One turn sends every row of this set to another row. A few are shown first. Where does it send the rows asked after them?
K_275: [  2.6 -12.5  29.6  25.5  11.5   8.2   4.7  -4.0 -11.2  28.8  10.3  12.3
  -7.5]
K_855: [ 21.0  23.4  -6.7  -2.1   8.4   0.1 -24.4  -3.1   2.5  22.9 -28.6  -6.2
 -34.0]
K_791: [-25.6  41.4  29.5 -36.8 -11.1   2.7  -1.4 -14.0  -8.8   1.1   4.0   6.0
  24.8]
K_573: [-19.5  35.9  25.8 -35.7  -6.3  -3.7  -2.0 -15.8 -15.4  -0.3  10.2   6.0
  32.3]
K_629: [ -1.8  -9.8  -7.7   5.1  16.9  12.8   2.8   4.9   3.1 -11.1  20.9  30.1
  10.6]
K_422: [ -2.6   8.9  16.6 -18.7 -30.0 -37.9  -7.4 -11.7  28.1  -4.4   7.9 -24.2
  -5.4]
K_416: [  8.5   0.7  15.7 -41.0   1.9  32.3  -6.2 -14.9  -6.3  -6.1  35.3 -11.2
   9.5]
K_136: [ 17.6  -3.4  47.8  -3.5 -13.0 -26.5  -7.9 -15.7  11.8  20.5   3.9 -12.4
 -24.8]
K_997: [ 17.8   0.6  50.9   2.8  -8.0 -24.7  -4.2 -12.4   9.4  26.1   4.0 -14.3
 -19.9]
K_487: [  4.3  -9.8  33.3  24.0   7.1   4.2   4.8  -3.5 -18.1  28.7  13.3  10.8
 -11.2]
K_459: [  7.9   2.9  18.4 -38.4  -3.5  36.9  -3.4 -11.8  -9.2  -7.4  38.2  -5.5
   1.9]
K_517: [-31.2  37.8  22.8 -15.7  -1.9 -15.1 -17.7  -6.6  19.0  10.7 -24.9  14.4
 -16.2]
K_235: [-21.9  30.8  29.3 -34.6  -9.8  -6.5 -13.4 -20.4 -14.3   1.2   6.4   5.6
  31.8]
K_21: [ 19.3  -1.7 -11.6   2.5 -15.1  32.2 -14.5  -2.3 -13.0  18.0   9.1 -21.3
 -27.1]
K_684: [  5.6  12.0  20.0 -39.3  -9.6  35.0 -11.5  -7.1 -16.9  -7.7  34.9  -6.1
   7.4]
K_322: [  4.5  12.5 -18.0 -12.7  -6.3 -18.8  -3.9   1.6  16.3 -26.1  13.1   7.3
  28.2]
K_500: [-20.6  43.9  17.8 -22.5   7.4 -12.2  -9.8  -9.9  19.8  14.7 -31.3   8.3
 -10.8]
K_970: [ 27.4  28.6   1.8   2.7   4.0  -4.5 -17.6   7.9   5.6  15.9 -25.4   3.1
 -36.8]
K_426: [-33.1  38.5  18.0 -20.4   3.3 -16.7 -12.2  -7.3  22.5  12.8 -24.8   7.4
  -7.9]
K_779: [ 19.2   1.3 -15.5  -1.4  -8.8  32.2  -5.1  -0.3 -10.2  18.1  11.6 -24.6
 -23.6]
K_432: [  1.1   9.9 -18.1 -15.1 -14.9 -21.3  -6.4  -0.6  12.0 -28.4  14.7   4.8
  22.5]
K_144: [ 26.1  24.4   2.1  -0.2   6.9  -6.2 -26.0   2.8  10.2  17.1 -30.1   0.0
 -33.1]
K_980: [ -3.4   6.5   8.1 -16.8 -31.4 -36.4  -9.8 -14.1  30.2  -4.5   3.8 -22.4
  -0.8]
K_916: [ 17.8  -1.7  -9.7  -9.0  -7.8  36.5 -23.1  -1.5 -13.0  13.9  13.4 -20.0
 -27.7]
K_283: [-7.9 -5.6 -0.9  8.6 19.0 15.4  6.9  8.7  2.9 -7.7 24.5 27.3  8.8]

K_426 moves to K_144
K_136 moves to K_487
K_517 moves to K_970
Now find these:
K_916 moves to K_684
K_629 moves to K_432

